In the rows, zero is written as 128.
Y: 4 groups of rows, each row roughly a mix of its group's hidden directions
Y (149 x 11)
[[ 89 119 140 105 147 156 123  99 179 171  98]
 [160 165 110 161 133 161  77  88 141 122 147]
 [128 127 149 160  99 193 147 165 112 149 154]
 [165 146  89 133 150  85  92  94 115 107 161]
 [138 164 122 158 101 122  98  57 154 134 130]
 [139  66 124 124 121 171 139 146 130 159 176]
 [134 135 163 167  96 180 145 129 131 165 166]
 [115 143 164 154  89 175 153 176 117 147 117]
 [123  96 104 125 135 186 149 147 110 137 186]
 [108  96 147 107 136 165 188 167 121 149 108]
 [158 133  95 125 116  53  97 105 118 121 145]
 [125  84 104  75 158 112  84 110 158 133 131]
 [ 96 136 154 141 115 174 168 175 131 153  96]
 [129 138 143 173  81 150 166 115 117 174 157]
 [144 165 143 118 118  65  94 133 149 106  87]
 [142 143  85 146 157 137 144 118 106  95 194]
 [113 157 186 144 114 154 149  95  80 110 128]
 [118 186 147 142 121  85  96 120 165 127  90]
 [114 170 153 163 118 166  83 110 123 127 173]
 [155 169 104 152 128  94 101  75 116 124 164]
 [ 93 148 116 131 105 154 159 180 146 176 105]
 [138  94  69 142 167 157 115 160 131 133  95]
 [141 131 159 165 134 121 181  81 112 169 141]
 [132  64  83 109 138 124 147 172 150 143 132]
 [134  87  82 103 156 101  99 164 162 129 106]
 [136 112 168  85 131  86 138  97 123  94  85]
 [136 139 131 183 110 145 181 113 125 159 171]
 [143 126  77 150 159 172 107 120 131 121 182]
 [132 184 178 166  98 133 131  90 124 142 124]
 [123 105 116  79 149  79 113 144 147 110  77]
 [154 130 111 158 135 179 124 123 110 128 197]
 [111 150 138 116 108  67 126 114 163 129  72]
 [144 141 135 131 138 177  97  97 119 106 193]
 [166 124  96 129 144 113  84  99 118 114 188]
 [128 139  96  94 177  89 100 102 135  94 100]
 [100 123 158 108 112 118 141 178 140 145  64]
 [122 108 112 136 117 130 165 138 109 176 197]
 [137 158 135 182 100 152 112 115 139 155 185]
 [144 194 136 161 130 120  99  91 151 160 123]
 [137 137 147 166  99 180 124 127 145 156 183]
 [ 61 106 117  92 140 126 146 132 102 121  83]
 [111 179 140 122 146  95 125 122 143 103  62]
 [114 111 171 120 141 179 187 133 122 134  98]
 [143 137 111 123 171  84  87  95 120  95  92]
 [169 175 121 141 153 129  93  90 106  91 149]
 [123 128 117  95 177  97 142 116 144  88  73]
 [106 148 162 151  94 149 157  82  79 121 119]
 [153 174 123 133 140 115  70 107 155  84 117]
 [136 100  88  84 162  88 104 136 140 103  94]
 [109 145 100 121 192 145 161 107 123 111  84]
 [160 134 115 150 108 146  96  91 122 127 198]
 [105 119 141 140 123 101 140 154 137 134  44]
 [163 145  99 144 132  86  87  82 124 136 166]
 [116  80  96 118 131 159 120 162 115  72 153]
 [143 122 126  86 124  82  92  97 125  76 153]
 [122 106 125  71 163 113 125 147 146  92  79]
 [124 104 131 155 107 176 161 172 121 142 176]
 [121  71 143 121 116 133 160  93  90 141 174]
 [147 110 104 147 134 188 118 145 132 154 186]
 [ 96 126 159 132 103 155 169 185 110 140  98]
 [142 174 164 128 115  79 101  88 141 114 101]
 [160 162 106 127 139  97  94  62 136 126 145]
 [108 126 145 153  68 150 163 141 146 177 141]
 [139 162 170 152  94 177 135 103 128 147 167]
 [147 183 143 150  98 125 121  64 110 136 138]
 [132  68 108 130 132 170 136 146 111 151 180]
 [118 113 157 160 102 182 172 140 123 150 165]
 [107  87  96  89 156  82 146 161 153 131 124]
 [195 135 134 103 106 150 108  83 130 153 150]
 [139 173 152 153  89 160 101 113 139 152 173]
 [141  92 125 140 144 154 152 143  95 100 195]
 [ 92 163 130 116 119 112 154 175 139 139  68]
 [ 96  77  84 138 122 127 129 174 128 118 171]
 [128  97 178 103  97 183 133 160 136 120 149]
 [155 165 105 154 122 101  94  78 165 113 146]
 [127  81 102 145 141 119 205 137 115 138 135]
 [128  88  82 116 153 119 187 146 164 121 135]
 [123 164 156 172  89 161 137 126 134 162 170]
 [104  72 127  97 146 139 142 175 149 145  89]
 [109 172 149 145 127 119 202 125 142 144 101]
 [110 134 150 158 139 125 198  99  87 108 122]
 [127  99  82 115 146  96 117 175 169 152 103]
 [104  72 126  88 144 128 145 171 118 114  88]
 [162 180 106 157 146 153  77 118 145 105 134]
 [157 168 107 146 135 100  89  75 126 120 163]
 [122 163 156 154 156 115 150  75 100  90 107]
 [136 112 125  79 180 132  92 140 157  89 105]
 [127 146  78 133 173 142  79 102 147 101 106]
 [107  89  92  88 127 138  96 171 157 104 152]
 [146 159  86 144 124 139  74 133 137 124 185]
 [118 167 150 100 134 147  71 106 148  80 131]
 [129 167 191 132 126 105 150  82 141 135  99]
 [129 182 174 150  75 143 141 105 116 118 143]
 [113 139 144 139 108 162 146  74 158 184 139]
 [105  73 133 134 129 146 182 177 124 147 116]
 [109 138 158 135 121 154 180 116 127 175 178]
 [169 123 108 104 159  91  95  81 133  99 150]
 [138 102 102  91 176 118  70 118 154 115 140]
 [171 145 108 153 125  97  81 102 128 128 180]
 [132 128 102 139 105  54  92 144  94 118 137]
 [153 134  91 154 137 179 104 135 145 145 183]
 [118 187 168 139 134 113 141  85 101 109  96]
 [142 147 124 150 129  50 111  89 137 146 109]
 [111  83  83 119 151 139 150 141  71 113 151]
 [106  76 117 118 143 147 173 178 124 135  96]
 [110 116 175 105 129 171 189 144 122 145 110]
 [142 105 140 172 101 175 136 126 122 124 190]
 [132 106 122  79 175 115  97 141 167 106  92]
 [118  66 113 123 141 152 181 164 107 143 131]
 [ 85 124 103  99 146  87 108 168 133 103  87]
 [134 147 132 167 109 173 132 101 103 139 191]
 [114  82 130 140 135 183 181 151 104 142 125]
 [148 163 119 169 104 137 145 116 162 171 175]
 [136 182 178 143 105 162 100  92 123 127 143]
 [143 126  75 177 150 149 112 118 128 136 182]
 [163 157  88 137 107 104  77 154 125 135 167]
 [115 101 143 140 102 172 172 138  96 158 171]
 [125 105  94  94 176  78 110 128 148  96 111]
 [111 119 173 134  84 146 180 149  95 155 135]
 [110  82  86 113 166 148 142 150  83 107 144]
 [119 141 130  96 144 110  96 144 163  91  64]
 [113 132 127 121 131  99 114  44 114 107 102]
 [134  78  98 153 148 109 169 112 106 170 155]
 [122 125 123  89 126  61  99 142 131  99  87]
 [111 111 156 140  87 176 158 160 117 174 135]
 [170 120 133  90 156 139 107  69 117  92 142]
 [130 174 123 132 140 125  92 162 161 109  69]
 [161 146 109 165 106 125 136  86 105 142 187]
 [131  94 124  95 118  98  88 145  71 133  92]
 [ 99 110 107  92 148  79 143 164 160 161 109]
 [153 160 174 145 139 134 128  83 130 112  71]
 [104 120 139  90 133  65 135 118 134 118  71]
 [142 184 139 127 125 110  77 135 159  90 100]
 [136  87  70 130 135 105 165 117 110 108 170]
 [138  98  80 142 117  73  99 110 108 128 166]
 [135 113 171 133  96 116 139  67  85 107 141]
 [115  76 150 107 121 184 162 165 135 141 127]
 [140 130 119 172 125 176 158 121  95 143 181]
 [143  92  93 118 142  68 134 170 125 129  94]
 [104 132 150 109 119  90 124 140 144 127  49]
 [136  85 102 125 133 143 106  96 146 174 182]
 [129 131 162 133 100 160 100  86 101  73 109]
 [115  86 123 115 140  99 177 149  88 132  83]
 [111  73 119 142 121 136 181 142  94 168 143]
 [108 181 166 167  94 147  95 123 116 139 152]
 [144 109  97 146 172 192 111 122 129  93 113]
 [108 110 123 149 104 112 181 173 109 177 118]
 [124 165 157 111 121  83 117  98 121 114  66]
 [117 135 119  98 141  58 119 114 153 111  81]]

which group is each row in? (one row of each group first)
[155 148 125 141 150 195 100 112  87 132 154]
P
[138 179 169 149 107  94 115  72 130 132 128]
B
[150 169 119 139 141  79  74 132 119  87 131]
R
[106 136 134  88 153 104  86 125 117  79  84]
A

[161 114  91 115 166 134 119 110 112 133 197]
P
[109 161 168 139  80 115 166 125 138 146  82]
R
[123 153 168 164 103 160 166 109 109 172 147]
B
[119 138 147 157 136 209 146 125 119 133 162]
R
[144 171 106 169 141 132 107  81 110 126 176]
R
[105 163 131 103 129 125  88  73 103  88 151]
R
[109 135 142  96 126  64 130 103 133 122  71]
P
[136 113 124 166 123 135 172 117 101 181 176]
B
[127 130 143 174 118 160 177 125 106 176 160]
B
[146 110  84 114 122  73  78 124 122 100 149]
B
[102 127 146 147 104 155 189 168 146 165 136]
A
[ 74 128 140 127 111 155 145 187 146 136  89]
B
[148 191 144 154 134 183 108 113 146 119 145]
B
[ 94 108  88 126 174 156 121 138  78 102 147]
R
